In the data rows, the value 50 means zero.
Some points:
{58, 50, 67, 47, 57, 52, 44, 50, 50, 68, 48, 32, 53, 53, 29, 42}
{58, 50, 66, 49, 57, 53, 45, 49, 48, 66, 48, 31, 53, 53, 28, 42}
{59, 50, 65, 47, 57, 51, 47, 48, 49, 67, 48, 31, 53, 53, 28, 42}
{59, 51, 66, 48, 56, 51, 48, 48, 49, 66, 46, 30, 55, 52, 28, 39}
{57, 51, 65, 51, 56, 50, 48, 49, 50, 67, 43, 28, 55, 51, 26, 38}
{56, 53, 65, 52, 56, 48, 48, 47, 50, 65, 41, 29, 54, 50, 25, 37}
{54, 52, 61, 56, 57, 45, 49, 49, 51, 64, 38, 30, 53, 49, 23, 36}
{51, 51, 59, 59, 57, 43, 49, 49, 49, 62, 35, 28, 54, 48, 20, 34}
{50, 53, 58, 60, 55, 42, 49, 51, 52, 61, 34, 28, 54, 47, 16, 35}
{50, 51, 56, 61, 55, 42, 48, 53, 51, 61, 35, 28, 56, 47, 15, 36}
{49, 50, 53, 63, 53, 42, 51, 54, 50, 59, 34, 29, 56, 45, 13, 36}
{46, 48, 49, 67, 52, 42, 51, 55, 48, 59, 33, 28, 57, 44, 11, 34}
{42, 48, 49, 68, 50, 41, 54, 58, 49, 58, 34, 29, 59, 42,  7, 33}
{45, 22, 79, 58, 58, 38, 16, 51, 56, 44, 33, 64, 39, 45, 59, 36}
{42, 46, 45, 71, 50, 41, 58, 58, 48, 58, 35, 30, 58, 44, 10, 33}
{68, 46, 66, 34, 54, 55, 11, 48, 46, 53, 40, 59, 47, 39, 51, 48}
{67, 43, 66, 35, 56, 52, 10, 49, 47, 54, 41, 60, 47, 41, 50, 51}
{68, 44, 66, 35, 57, 49, 11, 48, 48, 52, 40, 63, 44, 42, 52, 52}
{68, 43, 63, 37, 60, 50, 10, 46, 42, 50, 38, 64, 43, 41, 55, 51}
{67, 43, 64, 36, 60, 47, 10, 47, 44, 49, 37, 67, 42, 41, 54, 52}
{66, 42, 63, 37, 60, 47,  9, 47, 44, 48, 34, 66, 42, 40, 53, 52}
{65, 44, 64, 38, 59, 47,  7, 47, 45, 49, 31, 66, 42, 37, 51, 50}
{63, 43, 62, 39, 58, 47,  6, 49, 45, 48, 28, 67, 42, 35, 51, 48}
{62, 43, 61, 41, 58, 45,  4, 49, 46, 47, 25, 66, 41, 34, 50, 49}
{60, 43, 61, 40, 58, 45,  3, 50, 49, 50, 24, 67, 41, 34, 50, 48}
{60, 44, 62, 39, 55, 46,  6, 49, 50, 50, 25, 65, 42, 34, 49, 47}
{59, 46, 64, 39, 53, 48,  6, 49, 51, 52, 24, 64, 45, 34, 49, 46}
{58, 46, 63, 40, 54, 45,  4, 51, 57, 52, 24, 64, 45, 35, 47, 47}
{55, 47, 64, 40, 51, 47,  1, 52, 56, 52, 21, 63, 46, 33, 46, 45}
{55, 48, 66, 40, 50, 46,  0, 53, 57, 51, 22, 64, 46, 32, 47, 46}
{46, 64, 47, 48, 38, 55, 78, 46, 61, 60, 66, 34, 63, 63, 57, 53}
{46, 64, 45, 49, 38, 57, 79, 44, 59, 60, 66, 35, 62, 62, 60, 51}
{46, 64, 46, 50, 41, 55, 77, 46, 61, 58, 67, 37, 61, 65, 60, 53}
{44, 65, 42, 52, 39, 55, 81, 45, 60, 56, 65, 37, 59, 62, 60, 52}
{46, 63, 42, 52, 40, 54, 82, 44, 58, 55, 66, 38, 58, 61, 62, 53}
{47, 65, 43, 51, 40, 54, 80, 43, 58, 55, 66, 39, 56, 62, 63, 53}
{45, 66, 41, 53, 40, 54, 82, 43, 58, 54, 65, 40, 55, 61, 63, 53}
{45, 64, 41, 53, 40, 55, 82, 43, 57, 53, 65, 40, 57, 59, 64, 52}
{44, 66, 41, 54, 40, 53, 83, 45, 60, 51, 65, 41, 56, 60, 63, 53}
{43, 65, 39, 55, 40, 51, 84, 44, 60, 50, 64, 43, 54, 59, 62, 53}
{41, 67, 35, 57, 39, 52, 86, 44, 59, 47, 61, 43, 54, 57, 63, 51}
{40, 68, 35, 59, 38, 51, 86, 44, 60, 45, 60, 44, 53, 55, 62, 54}
{39, 68, 31, 61, 38, 49, 90, 44, 60, 42, 61, 47, 47, 56, 61, 56}
{63, 27, 70, 56, 68, 36, 34, 36, 60, 33, 39, 72, 27, 56, 69, 50}
{63, 28, 70, 56, 67, 36, 34, 36, 61, 35, 38, 69, 28, 56, 67, 47}
{59, 17, 64, 50, 64, 46,  6, 54, 41, 34, 42, 68, 34, 37, 54, 43}
{57, 18, 66, 50, 63, 44,  5, 56, 43, 35, 39, 68, 33, 34, 52, 42}
{46, 40, 46, 58, 54, 49, 34, 69, 37, 50, 34, 36, 52, 31,  3, 42}
{48, 39, 47, 58, 54, 50, 37, 68, 38, 52, 36, 35, 52, 34,  5, 44}
{59, 18, 69, 49, 63, 44,  8, 56, 46, 39, 47, 67, 36, 43, 56, 45}
{61, 20, 70, 47, 64, 46, 11, 54, 46, 40, 50, 67, 36, 44, 59, 45}
{61, 20, 71, 47, 63, 46, 11, 54, 49, 42, 51, 66, 36, 46, 60, 44}
{23, 56, 34, 60, 27, 52, 85, 60, 59, 43, 56, 46, 62, 49, 54, 48}
{22, 56, 37, 59, 25, 51, 82, 61, 60, 45, 55, 44, 64, 48, 54, 47}
{21, 58, 39, 60, 24, 50, 80, 62, 64, 46, 53, 43, 64, 49, 52, 48}
{22, 59, 41, 56, 24, 51, 80, 62, 64, 47, 53, 43, 66, 47, 52, 46}
{23, 58, 42, 55, 26, 51, 78, 60, 64, 49, 53, 43, 66, 47, 53, 45}
{25, 60, 46, 53, 27, 53, 74, 60, 64, 51, 54, 42, 67, 48, 55, 44}
{27, 59, 44, 53, 28, 53, 75, 58, 63, 52, 55, 41, 66, 49, 56, 44}
{27, 58, 46, 53, 29, 52, 72, 59, 64, 53, 56, 41, 67, 50, 56, 45}
{56, 64,  3, 69, 60, 38, 90, 48,  9, 31, 47, 61, 31, 49, 39, 67}
{45,  6, 40, 76, 86, 12, 36, 54, 19,  0, 24, 99,  5, 49, 92, 59}
{34, 42, 10, 85, 50, 34, 98, 50, 37,  8, 52, 75, 21, 45, 71, 57}
{36, 44, 13, 82, 50, 34, 98, 50, 40, 11, 55, 73, 21, 47, 70, 58}
{37, 44, 14, 80, 49, 36, 97, 50, 41, 13, 57, 70, 22, 50, 69, 59}
{54, 10, 48, 65, 84, 21, 36, 50, 25, 12, 35, 99, 13, 56, 87, 61}
{56, 12, 51, 64, 84, 24, 35, 49, 27, 16, 37, 99, 15, 57, 86, 61}
{60, 12, 52, 61, 84, 28, 35, 45, 26, 21, 39, 94, 18, 57, 87, 58}
{62, 14, 55, 58, 83, 30, 34, 44, 28, 25, 41, 90, 21, 60, 84, 59}
{65, 15, 57, 56, 83, 31, 34, 42, 29, 28, 43, 86, 21, 62, 83, 59}
{67, 17, 60, 54, 83, 33, 33, 41, 31, 30, 46, 83, 23, 63, 80, 59}
{69, 17, 61, 52, 82, 35, 32, 41, 33, 34, 46, 79, 24, 62, 80, 57}
{70, 18, 65, 49, 81, 37, 29, 42, 36, 36, 50, 76, 26, 64, 77, 57}
{71, 18, 66, 48, 79, 40, 29, 40, 36, 40, 52, 73, 28, 64, 75, 56}
{71, 17, 66, 48, 77, 42, 28, 41, 37, 41, 52, 70, 30, 62, 72, 55}
{55, 69, 41, 39, 45, 65, 65, 54, 44, 71, 65, 32, 64, 54, 39, 55}
{55, 68, 42, 39, 45, 66, 63, 55, 43, 71, 65, 31, 67, 54, 39, 54}
{60, 37, 61, 32, 49, 57, 18, 53, 53, 48, 57, 74, 53, 47, 58, 55}
These points spread out most along one direction. Where along it does each point below lie, from 0 to 9? The average falls between 4 and 5, and the first point above lies past it.
{53, 69, 39, 41, 43, 64, 69, 53, 44, 71, 65, 31, 65, 55, 40, 53} -> 7
{52, 70, 39, 43, 43, 64, 69, 54, 46, 71, 66, 31, 65, 57, 40, 54} -> 7
{51, 72, 40, 43, 41, 64, 69, 53, 49, 73, 65, 29, 65, 57, 39, 53} -> 7
{51, 71, 40, 43, 42, 63, 69, 52, 48, 72, 66, 28, 66, 57, 39, 53} -> 7
{49, 72, 39, 44, 40, 64, 70, 53, 50, 74, 65, 26, 68, 57, 37, 52} -> 7
{46, 74, 37, 46, 37, 64, 72, 53, 51, 74, 63, 24, 69, 56, 34, 51} -> 7
{44, 74, 36, 47, 36, 62, 72, 55, 53, 75, 62, 23, 70, 55, 31, 50} -> 7
{42, 76, 35, 48, 33, 61, 72, 55, 55, 74, 61, 21, 70, 54, 28, 52} -> 7
{42, 76, 36, 48, 34, 63, 70, 55, 54, 75, 61, 21, 72, 55, 29, 51} -> 7
{45, 74, 37, 48, 36, 63, 71, 54, 51, 75, 62, 22, 72, 56, 32, 51} -> 7
{47, 73, 37, 48, 38, 61, 72, 53, 51, 74, 64, 24, 69, 60, 33, 52} -> 7
{47, 71, 36, 47, 37, 62, 74, 52, 47, 75, 63, 24, 70, 57, 34, 50} -> 7
{27, 61, 46, 54, 35, 55, 71, 52, 70, 43, 60, 48, 59, 49, 61, 49} -> 6
{25, 58, 45, 56, 35, 55, 71, 54, 69, 42, 59, 49, 60, 47, 61, 47} -> 6
{21, 57, 42, 59, 34, 52, 76, 54, 70, 39, 57, 52, 58, 44, 61, 45} -> 6
{17, 58, 42, 63, 33, 50, 74, 57, 73, 35, 56, 54, 58, 44, 60, 46} -> 6
{17, 56, 40, 64, 33, 49, 77, 57, 72, 33, 55, 54, 58, 42, 60, 45} -> 6
{19, 57, 40, 61, 34, 50, 76, 56, 71, 35, 57, 53, 57, 44, 59, 45} -> 6
{20, 58, 41, 60, 34, 52, 75, 54, 71, 38, 57, 52, 58, 44, 60, 45} -> 6
{22, 59, 42, 59, 35, 54, 73, 54, 70, 39, 58, 51, 59, 47, 60, 46} -> 6
{27, 60, 43, 57, 36, 51, 73, 52, 69, 40, 61, 52, 54, 50, 61, 50} -> 6
{29, 62, 43, 55, 37, 52, 73, 50, 67, 40, 62, 53, 52, 49, 65, 51} -> 6
{31, 61, 43, 54, 38, 53, 71, 48, 64, 42, 63, 54, 50, 52, 67, 52} -> 6
{33, 62, 42, 55, 39, 53, 72, 47, 62, 41, 64, 55, 47, 54, 70, 53} -> 6
{34, 62, 40, 57, 41, 52, 73, 45, 60, 40, 64, 57, 44, 54, 72, 54} -> 6
{35, 62, 39, 58, 43, 49, 75, 45, 60, 38, 63, 59, 41, 55, 75, 54} -> 6
{37, 61, 37, 59, 44, 48, 79, 43, 56, 36, 63, 61, 39, 54, 77, 55} -> 6
{63, 66, 48, 36, 51, 63, 46, 46, 42, 65, 50, 29, 62, 50, 25, 56} -> 6
{65, 64, 50, 36, 52, 63, 44, 47, 43, 66, 52, 29, 63, 52, 27, 57} -> 6
{66, 62, 51, 34, 53, 63, 46, 47, 42, 67, 53, 31, 62, 53, 29, 56} -> 6
{67, 62, 50, 35, 53, 63, 46, 47, 42, 68, 54, 31, 61, 55, 30, 57} -> 6
{67, 61, 52, 35, 53, 63, 45, 48, 41, 69, 55, 31, 62, 56, 31, 57} -> 5
{66, 62, 51, 34, 52, 62, 46, 48, 43, 71, 55, 31, 62, 56, 31, 55} -> 6
{68, 61, 52, 34, 52, 62, 46, 48, 42, 71, 56, 30, 63, 57, 32, 56} -> 6
{67, 61, 51, 34, 51, 63, 48, 49, 41, 72, 58, 30, 63, 58, 33, 55} -> 6
{74, 40, 59, 30, 57, 56, 14, 43, 38, 48, 48, 60, 44, 46, 49, 59} -> 3
{73, 40, 61, 31, 56, 56, 12, 44, 39, 48, 50, 58, 46, 49, 49, 61} -> 3
{71, 41, 60, 30, 53, 57, 14, 44, 41, 48, 50, 57, 48, 47, 47, 59} -> 4
{70, 41, 61, 29, 51, 59, 15, 45, 42, 49, 51, 59, 48, 46, 48, 57} -> 4
{69, 40, 59, 29, 50, 59, 17, 45, 43, 49, 51, 58, 49, 46, 49, 58} -> 4
{68, 39, 61, 28, 49, 57, 15, 47, 46, 49, 53, 59, 49, 48, 47, 59} -> 4
{66, 42, 63, 30, 48, 59, 14, 48, 49, 50, 53, 60, 50, 49, 47, 58} -> 4
